Each path below is one point turned by a fixed rotation once a step. After each direction that follows a path, write how fast that rotation turns it, in degrees a step (0 if it stays still).
Each turn is a multiple of 5 degrees from 10 to 175, or 0.
Each row of a path follows its step; steps can be skipped.

step 0: [-16 -29 -21 -36   9  28  11 -14  21   9 -12  -4  41  11   1  -9 -20  26
  10 -21   7  25  -8 -26 -25  -5 -30   4  21 -13 -11 -17  -6  -1  -7  -8
 -14  11 -18 -15   4  41   7 -11  10 -26 -11  -3 -15  -6 -20   6   0]
step 1: [ 16  -5  -6  -4  -3   9 -21  -9  10  -2   3   0 -18  33 -16   7 -15 -19
  53 -31  -6  23 -14 -11  -7  -9  -8 -19  16 -17 -20 -22 -20  10 -10 -28
  -6  -1  -6  12 -17  25  11 -15 -17 -25  -2   7 -13   9   6  44  -3]
step 2: [ 10  -9   1 -23   9  -6 -15  17  -7 -15 -17  12 -37  20   7 -10 -12   8
  13  -2 -20  20 -20 -10   7 -37 -18 -15  -6   1  24 -36  -2  10  -5 -39
 -22 -24  -1  31 -21 -21   7  15  -5 -21  10   6  10 -22 -26   8  23]
step 3: [-21  23  -8  -8  38 -12  10  29  -5   2 -12   4 -16  15  27 -18 -24   8
  14  24  13 -15 -22  29 -11 -23 -13  -5  33  -2  -1 -15  10 -13 -10 -13
 -31  12   8  21 -14  22   0  43  14 -11 -18  -5   7  -3 -23   8  -9]
step 4: [  7  26 -30 -20   8  14  23  -2  -4 -25 -11 -29  -4  54 -19   1 -27  -5
  -4  -9  -6 -30  10  44  -6   4  -7 -28  15   4 -22   2   8 -26 -18   6
 -12  -1 -21  -1 -17  -1  -2   8  17 -22 -10   0   9   3  -8  -4  16]
step 5: [ -9  16   1 -26 -10 -23   3  -5   6  17 -56   0   5  19 -24  19 -23  11
  -3 -17   8  27  11  16 -22   1   9 -18  -3  15  -7   7  12 -39 -26  -3
 -27 -23 -10  13   3   4 -12 -36   1 -17  16  22  10   8 -18  -1  12]
step 6: [ -6  13   4 -14  11 -12  -2  13  -6  28 -37   0   1  12   5  31   4 -46
  39  -9  27  25   6 -13  35 -17  24  -9  14  15   5 -24   4 -32 -19  -5
 -11 -10  18 -15  10   4  20  -2   6  -9 -25   6   2  14 -12  -9  22]
step 7: [ -3  25 -34 -11  14  21  11 -19  -7 -12 -18  16 -12  -4  23  -1 -18 -20
  19  15  17   2  20 -27  14  -9 -30  -6 -41 -10   5 -20  17 -13  -8   0
 -27  15  13 -20 -10   0  20  -9  -6  -5 -32  22  -6 -12 -21 -25  22]
step 8: [ 12  15 -23  -5 -15  10  21 -22  14 -16 -13   8 -17 -27 -16 -32  -2  -5
  17   6  11  -9  23  10 -17   0 -12  29   5 -37  13  -4  -5 -15 -33 -28
 -30   0  -7  11  20  40  13 -11  15  -5 -28   3  -8  12 -26  10  12]
step 9: [  9   6 -16  -5 -31  15  40   3  21 -14 -39  11  -4   6 -10  -1  12   1
 -13 -26   0   5  -9 -18  -3 -20  13  -8  33 -56  -8  -6 -23   0  -2  -5
   5  -5   0  11 -14  -8  17   9  11 -24 -13  26   1  17  -9  20  39]
step 10: [-30  13 -11   1  -9 -15  18 -12  29   9 -51  36   3  39   4 -10  33  -3
  26   7  13   3 -19  -7 -11  -1 -11 -35  -4 -23 -19  -7  11  18   8 -34
   2  -9  13   9   9  -8  -1  16 -17  -5  14  11   7 -16  -7  13  11]
step 11: [-26  -9   6 -40  29   3   7  -2  27   0 -11   6  26  59  -4 -20   4 -12
  25   3 -14 -19  16  -8   5 -16 -23  22  16  -9   9 -24  17 -14   0 -34
   3 -11  21  21   6  10  -5  21   7  20  -7   3 -12   1   0 -15  10]
Directions:
[  5  -1   5  -6  -5   2  -7  -6  -3  -3   6  -5  -6   1   1   0   2   5
   0  -8  10  -8   7   3  -6  -7   5   4  -2  -6   1  -1  -6 -13  -1  -4
  -2   0  -4   7  -1   2   2  -8  -2   3  12   8  -2   0  11   1   3]	100
[  0  -9  11  -1   1  -5  -3   0   5  -4  -8   7 -10  10  11   6   8  -2
   0   4  -1   5   4  -1   2  -2  -1  -2   0  11   1   6  -3   4  -8   0
   8   7   6   1  -2   1   8  -3  -8   0   4   1  -2   4  -1   2   4]	85
[  6  -9  -7   9 -10  -1   6  -8   2   0   0   3   6  -3   3   0  10  -4
  -3   1   7  -3  -4  -8   2  -8  -4   3   0  -6   1  -2  -3   6  -2   2
  -7  -7   1  -5   0   6   9 -12  -1  -2  -2   1  -4   3  -4  -8  -6]	40
[ -1   0  13   1   4   8   6   3  -4  -1   0   7   4   6  -7  -2   2   1
   6  -6   1  -5  -4 -11 -11   0  -4   5  -4  -8  -3  -6  -9   6   0  -3
  13   4  -1   4  -1   1   1   1   0   2   4  -6   4  -5  -8   1  -5]	35
[ 7 -8  0 -7 -2  7  0  0 -2 -7  6 -8  0  7 -5  0  7 -7 -1 -4 -5 -4  5  0
 10 -1  2  3  5  4  5 -5 -3  0 -2 -3  7 -9 -7 -6  3 -6  4  9  6 -1 -2 -6
  1  1 -4 -7 10]	155
[ -3   3  -4  -9  -4   5   6   1  -1   2  -7  -1   4   0  -4   1  10   4
  -8  -6  -2  -6  -1   1   2   1  -2 -11   3   8 -10   1  -4  -1   3   6
  -4   0   4  12  10   6   4   5  -7   4   4  -5   3   6   4  -6  -3]	65

step 0: [ 31  47  -6  -1 -18   2  15  37  -2  27 -11 -19 -12   2  -5  16 -13 -22
 -27 -13  23  -9 -53 -18  20 -10 -24 -17  23  -7  -8  22  23  -8  13  20
  19 -24  -1   6   2  -3  23   7   0  16   4  12  20   3  22 -21 -21]
step 1: [-42  35  -3   5  -7 -12 -11   0  -5 -18   3 -41 -21 -13  28 -31  16  -2
 -20  12   1   1 -15  -1  42 -12 -10  11 -24   9 -30  -2  33 -39  -7   2
  19  -8  12  -7   7 -11  18 -12 -23  24  33  13  22   4  21  -8   7]
step 2: [-15   7 -10  11  -5  -3 -21 -18  -3  17 -31 -24  15 -19  32 -28  47  32
 -24   5  -8  18  17 -13  16 -16 -18  15  38  -2 -19   4 -17   4  -2  12
 -10  19  26  -1   0  -4  23 -12 -38  22 -11 -21 -10  -4 -26  -4 -26]
step 3: [  0  17 -17  10  29 -25  22 -19  10  39  -1 -21   9 -14  -9 -24  10  19
  15   7   8  26 -11 -19  21  25  -2  17  40 -24   8  -7  24  27  38   6
 -19  -2  -8  -3 -38  12   6  -7   0  -6 -31  20  34   0  -5  20 -20]
step 4: [  7  37   6   7  -2  -9  40 -11  25  -8  23  -7 -16 -29 -31  -2   3  19
 -17 -22  -5  20  12 -18   1   9  25   5  28   0  -4  -8  33 -24  14 -10
   3 -13 -29 -47 -28   1  -6  -8  17  37  12 -30  -5   6  26  15  11]
step 5: [  0  10  22   2 -36   6 -16  23 -20 -14  -9   5   0 -13  17 -15  13   7
 -27 -25 -25  11  16  12   3   4   6  21  23  21 -15  26 -13 -19  -1  -5
 -24 -35  12 -28 -37  12 -47 -48  13  -6  11  -1   8  18   2  14  -7]
step 6: [  3 -37 -14 -20 -37   4  -5  22  18 -16 -12  17   7  20  16 -10   9   9
 -17  -9  -3  -1   6 -31  23  16  -5  -8  20  26  15  36   0  33  21  -8
 -19   3 -14  -1 -41  -3  24 -17  -3  24  15  52   9  20 -10  -2 -16]
step 7: [ -2 -10 -17  11  16 -12  44  -4  21  10  -8 -10 -11 -29   9 -10 -20 -17
   0  12 -10  -3  25 -30   6  38  18   1  -9  36 -15  41  10  -5 -13 -24
 -27  21 -15  28   0 -14  37 -28   0   0   7  11   1  26  34   8  12]
step 8: [ 10  17  18  12  10  -3  21  13  16   6  -4  17 -31 -37  25 -18 -18 -23
 -12 -25   6  -5  21 -20   4 -16  17   8  15  12 -32  20 -26 -20  44  -1
 -16  -4   3  -3  42  -3  18  -4  15 -19   6 -14 -26  13 -39  28 -10]
step 9: [ 22  11  42  17  -4   9  -1  22  18  -4   6  -4  11 -15  15  -3  30 -37
   9 -24  10  -3 -23 -18  18   3  -2   1 -11  -5  25  33  -5  -1  48  -8
  -8  -6  34 -18  -4  32  15  27 -10 -18   4  -2  38  33 -13 -20  -5]
step 10: [ -9  43   0   6 -21 -38   1  42  23  17  -3  19 -11  16   0  15  17   7
  -6  31  29  -5 -18 -26  -8  21 -21   1  -5   1   2  25  13 -11 -12  -5
   5  13  18  -2   1  17  18   6 -25  31  38 -22  14  39  17  -5   6]
step 11: [ 12  46   1 -18  -1 -40  -7   2   1  24 -14 -46 -36  14  42   2  16  13
 -25  12 -28  -7 -10  -2  27  14  -2  20  -6 -20 -19   6 -25 -12 -11 -10
 -12 -15  -4  29   1   5   3  -4 -27  -1  17   8 -26   8  -8  13  18]
Directions:
[  2 -11  11 -10   5   3   3   8  -6  -4   6   5  -2  -5  -5   4  -5  -1
  -1   1   0   5  -1  -9  -4  -1   0  -5  -3   0   3  14   4  -2  -2  -6
  -4   0   0   0   8  -6   2  -6  -2  -6   0   4  -3  10  -7   0   1]	35
[ -9  -1   1   2   4   4   6  -9   0   3  -3  -1  -2  -2   3   2  -3   2
  -2   4   0  -1   5  -9   7   0   6  -5  -4   5   3 -10  -3   8   1  -9
   2   2  14  -3   5  -2  11  -3   5  -6 -10  -4   2  -3  -1  10  -7]	70
[  8   1  -2  -1   9  -1  -4  -1   8   3  -2 -11  -2  -5   2  -5  -4   2
   5  -4  -4   3   4   1 -12   0  -3   2   1   1   0   1   4   6   8  -4
   0  10 -10  11   3  -5  -1   4   0   1 -11  -1  -3   1  -1  13   0]	80
[  5  -2   4   8  -3   5   2 -10  -4  -3  -5  -6   6  -4   0   4   8  -3
  -4  -7  -6  -3   1  -5   0   0   8  -9  -2  -5   6   8   2  -3  -5  -7
  -2   7   0   2  -7  -4   1   7  -6   5  -4 -10  -6  -1   6  -9   4]	145

step 0: [  8   3   5 -35  38 -28  13 -16   0 -21 -40  -9  16  -5  34  -8  -9  17
 -17   5 -14  24  20  -2 -19  21  10  -1 -11 -16 -18   4  14   8 -30 -13
  20  16  16  24   9   6  14  33 -29  -2  -8   7   6 -41  -1   8  10]
step 1: [ 42  -1   7 -20 -40  26   4  15  14   4  37 -16   8   7 -12  19 -18 -11
  39 -26  -4   4 -15  14  33 -17 -18   9  10   6 -32  13  24 -19 -41   2
  -1   6  12 -12   0   1 -13   2  -3  -4  -4  12   8 -16  11  23 -27]
step 2: [-15   6 -27  -4 -29 -33   9  11 -11   5   4 -18   0   8  -9  31   5  21
  -4  -1  14   1   3 -22  -5 -11 -32 -42 -17  28  22  14 -22  -4  -1  -4
  -8   8   4 -13   3  -1   2  10  22   4   9  37 -16  48  -1 -30  36]
step 3: [-10 -19  22   0   9  29  34   4 -31   0 -10  -1   7   8 -35 -49  12 -13
 -10 -24  -7 -32  19   0 -33   7  -8  14  18  -5  19  25   3  22  34   8
 -11  16  -8  11 -21  26  27 -12   2   0 -33  -4   0   1   7   3   7]
step 4: [ 10   0  10   6   4  15   4  -5   6 -14 -42  15 -10 -30  17  -8  -8  10
  18  -3 -28  -1 -32  -4  -6  56  16  -7   8 -20  13  -6   1   0 -11  -6
 -21 -26  21   9  16 -54  -6  20   6  18   8  -9   1  19   9  31 -15]
step 5: [  6   3  -8   8   1 -30  -7 -10  -4  36  12  -8  -2  -9 -10  49  -4 -17
  14  23  21   1  13   3   3 -23  18  10  -7 -33 -35 -22  16   5 -23 -24
  -6 -19   0   8  -5  17  -2 -39   7  22 -18 -16  21  30  26  20 -11]
step 6: [  2   5 -22 -10 -28  -6  -5   9   1  -7  15   9  10   9  -2  -8  -6 -22
 -35  17  20  46  23 -27 -25   4  -3 -13  -2  17  30  17 -15 -28  -4  -7
 -18  -3  15  11   5  22 -39  -3 -20 -12 -11 -38 -14  -8 -41 -21   3]
step 7: [ -9  16  -1   2 -12  41  14  -9  -3 -11 -33  -3 -20  15   1 -10 -15 -21
   7 -11  15   2  14  -6   0  19   7  28 -31   3  -3 -12  17 -11  -2   0
  35  33 -31  -3  -3 -21  23  11   8 -14 -25  17 -20 -37  33 -35  10]
step 8: [ -3  -4   8   2 -25  11  15 -31  11  13  14   8   1  -6  15 -25   9  47
  12  35 -58 -11 -21   0   9  -6 -34   4  -1   5  -1 -11   6  -6  -8 -12
  -6   0  23 -27  25   8   2  -5  10  -3  24   6  24   1  34 -10 -24]
step 9: [-18  -1   1 -20   7   0   6  23   0  17  20 -26  22 -17  -5  23  35   8
   3 -13  19  -7  40  -4 -22 -12  35  14 -17 -25 -14  18 -37  16  -2   5
 -16 -38   0 -14   6  17  15  18   5  16  46  15 -12   5  -4  -3  -5]
step 10: [ 20  -6  28   4  -8  -4 -17   8 -13   8 -14 -14 -32 -20  -1 -22 -24   3
 -19 -22  40 -36  -7   4  -2 -19  15 -15  13  34  41   6  11 -10  -6  31
 -23 -17 -14  -2  17   7  -3 -16 -17   1 -21 -30 -20 -12 -15   6 -10]
step 11: [ -9  35  35  43  18  -9 -17  16   4   9 -40  11  10  -8  -9   0  -9  -3
  -9  -7 -14  29 -41  -6   8   1   6  -6 -35 -10  -7 -17  19  -8   5  -9
  25  23  17   6 -20   6  15  33 -13  14 -11 -11  11  23   3 -18  13]
Directions:
[ -3  -5   5   2  -2   2   8  -1   4  -8 -12 -10   2   1  -1   0   4  -3
   3   6   3  -8  -6   3   9   5   0   0  -4   0   0  -3  -1   0   0  -3
  -3   0   6   5  -3   3   8  -4   1 -15   0 -10   2  -2  -9  -8   6]	95
[ -6  -1  -3  -1  -3  12  -3   1  -1   2   5 -10   5  -2   5   5  -1   2
  10  -3   2   7  -5   3  -1  11   6  -7   3  -5   1   9   0  -8   9   4
   3   1  -8  -2  -8  -1  -5   6  -5  -5   6  -8  -2   5   4  -1  -1]	140
[  2  -2   5   9   3  -5  11  11  -1   0   3  -8   3   3   1   2   3   7
  -2 -17   2   2  -8   0   4  -1  -2  -5   1   0   5   3   6   0   4  -4
  -2  -1   4   2   7   2   5   2  -7   1  -6   7   0   7  -1  10   3]	40
[-10   0   7   2  -1   0   1  -2   6   0  -4  -3  -1   4  -2   4   1  -4
   5   9   0  -4  11   4   2 -10   6  -9  -3   3  -2   7   1   4   2 -10
   5  -2  -7   6  -4  -2   6   4  -3   2  -7   3  -9  -5   9  11  -1]	160
[  2   4 -10  -7  -2  -9   7  13  -4   8   7   4  -5   2   2  -3  -1   0
  10   9   3 -11  -1  -3   7  -5   5   2  -4  -7   0   3  -4  -3  10  -2
  -6  -1  -1  -2   2   0  -5   7  -2   2  -5  -1   2  -2  -5  -3   5]	100
[  5  -6  -4  -3  -2  11  -5   5   5  -1  -9   4  -2   8   3  -5  -6   2
  -2   1   7   8   3   0   3   1   1   7   2  -5  -1   9  -8   4   1   3
 -13  -6   6   1  -4   1   4  -4 -13   0   1   9  -2  -6   2   3   5]	120
[ -4  -6  -1   2  -1  -1   2   6   7  11   0   3  10  -1 -13   1   2   1
   1  -2   4   0  -1   3  -4   3   2   8  -5  -3  -8 -14   8  -3   3  10
  -1   0   2   2 -11   2   0   4   5  -2  -3   6  -9  -5   0   3   0]	175

step 0: [ 17   5 -21 -32   8  12  -1 -11 -15   0 -25  -7 -19  14 -21  39  -5  11
  -7  12  23  -9  14 -20  -4 -14   9 -39  22 -17 -31   9  13  14  -2   1
  24  21  -4  -4   7  26  -5 -12  -2  16 -30  11  -3 -30 -28 -43  16]
step 1: [ 13 -10  12  27 -15  -1  15  20 -13 -32  12   2  25 -54 -29  -6   9  10
  -4  -1  -8 -21  -6 -16  14  -8  -2 -24  -1  15 -34 -36 -21  11  43 -10
  18  28  -4  -4  12  17   2  12   3 -11   9  21 -15  18  -2 -15  19]
step 2: [-18  -2 -41  15  37  13  -5  -9 -11 -14  -3  -2  15  -4  -9  20  25   4
  25 -14  17 -20 -36 -12  -5 -11  31 -24 -10   6  23  14  14 -24  14  17
   7  -8  13 -14  -6 -13 -17   1 -25  -7  12  12   7  54  16  17   3]
step 3: [ -3  -5   5   5  25 -15   7 -12  50  24  12 -21 -21  16  -8   4   1  -5
 -14  18 -22 -32   3   5   9 -15   7  36 -12   2  -6   1 -24  17  12  26
  -1  -8 -31 -18 -37  -8 -15   6 -36   7 -16  15  24   8  13   1  28]
step 4: [ 23 -30  27   9  35 -15   9   1 -12  -4 -11  18   3   6 -24 -19 -14 -18
 -21 -20 -14  41 -12  16   9   7   1  -3 -19 -15  24  43 -25 -11  15   0
  11 -18 -17  22 -10   9  37  18 -11  16  18  17  16 -19   2  -9   1]
step 5: [-24  21  17  -7   8  -3  12 -25 -17 -23   2 -13  15  28   5 -18   7 -25
   0 -35  13 -20  27 -26 -30  -9 -12   6  -1 -17  22  -8 -11  -6 -16  -1
   8 -22 -31 -26  39   2  22 -13 -23 -15  10  -8  -2 -29 -21 -15 -13]
step 6: [  2  -6 -18 -30  -9  33  17  12 -10 -22 -24 -22  11  22  24 -12   0 -27
 -32   3  24  18   8  -3 -12 -16  14  30   9   2   2 -45 -25   9  15  12
  -1  21   2  22  -1  22   5   3  16  -6 -11  -6 -23  -7  26  23  23]
step 7: [-10  -3 -18 -13   1   6  33  20  -4 -31 -19 -13  24  -6  -4  17 -22   7
  10  38 -20  44  14   8  16  27  -2  -3 -31  22  -1   1  23   0 -28 -32
  12  22 -13  -3  15  -6 -11  -7 -33 -28  13 -14   5  11  -1  20   8]
step 8: [-13  40 -35 -13 -20 -27   6  11  42  14   8   2  -7  12  -5  -2  18  -6
   2  -6  14   9  -4  13  27 -11   8  -9  10  -5 -12   8  -7 -35  -7  -7
  -4  15 -32  18  -7  -4  -3  14  24 -40   2   5  12  28 -50  -5   3]
step 9: [ 17   6   7  11 -11  -2 -18  -9  13  -2  11  22  -2  23 -22   4  44  14
   6  25  -3  20  18  -2   7  -2  44 -15  32  11 -30  27   1  -6   8   9
 -19   4  17  11   7  17  20  23 -28  13  -7 -26  -3 -19  11 -25  31]
step 10: [  8 -14  19  12   1   7   4  -5 -46  17  -1  -9   9 -10  -6   6  40  -8
 -24 -11 -40 -12   0 -20  19 -19 -33   7  -9 -38 -26  16  46  -3  17  -3
   0  14  13 -13  18 -14  14  14   2 -19   6   2   3  17  -4 -21  24]
step 11: [-32 -25 -21  -9   7   8 -21 -23 -15  -9  -8  -3  31   1 -20  30   9 -10
   6 -15   6 -24  10  36 -11  10 -22 -27  38 -12  19 -28  -8  16  14  34
  -4   4  -8  -6 -16   1  -9  -3  15  -1  36   8  26  12  15 -24  22]
Directions:
[ -5   4  -3   2   1   5   6   5  -4  -5  -2   7   0 -11  -8  -5   0   3
  -5 -12  -5  -2   3   2   4  11  -7   2  -9   2  -1   4   2  -4  -1  -2
  -9  -9   6   2   2   2  -1  -9   0  -4   8   6   1   2  -8  -1   6]	120
[ -3   3  -4  -5  -3   2   2   9  -7  -5  -2   2   4   1   1   6  -3  -1
  -5  -7   6  -3   4  -4  -3  11  -5 -11  -4  -3  -2  -5  -7  10 -10   1
   9   6  -2  -5   0  -3  -4   7   4   2  -3   4 -12   3   9  -1   2]	65
[  1  -2   0   7   0   4   8  -2   0  -1   5   2   6   7   8   3   6  -5
  -5 -14  -7  -2  -3  -3  -2  -4   4  -4   7   7  -6   3   3   6  11  -7
   7   1   4   3   6   0  -7  -6   2   0   4  -2  -6 -11  -1  -3  -2]	80
[  0  -8   3   0  -5  -4   1   5  -1  -7  -2  -4   9   6   4  -7  -8  -6
  -8   1   1 -12  -4   8  -2  -6  -2   2   1  -1   6   7   3   0  -6   4
  -2 -15  -6  -2   0  -5   2   1   0  10   6   1   1  -4   5   3   3]	45
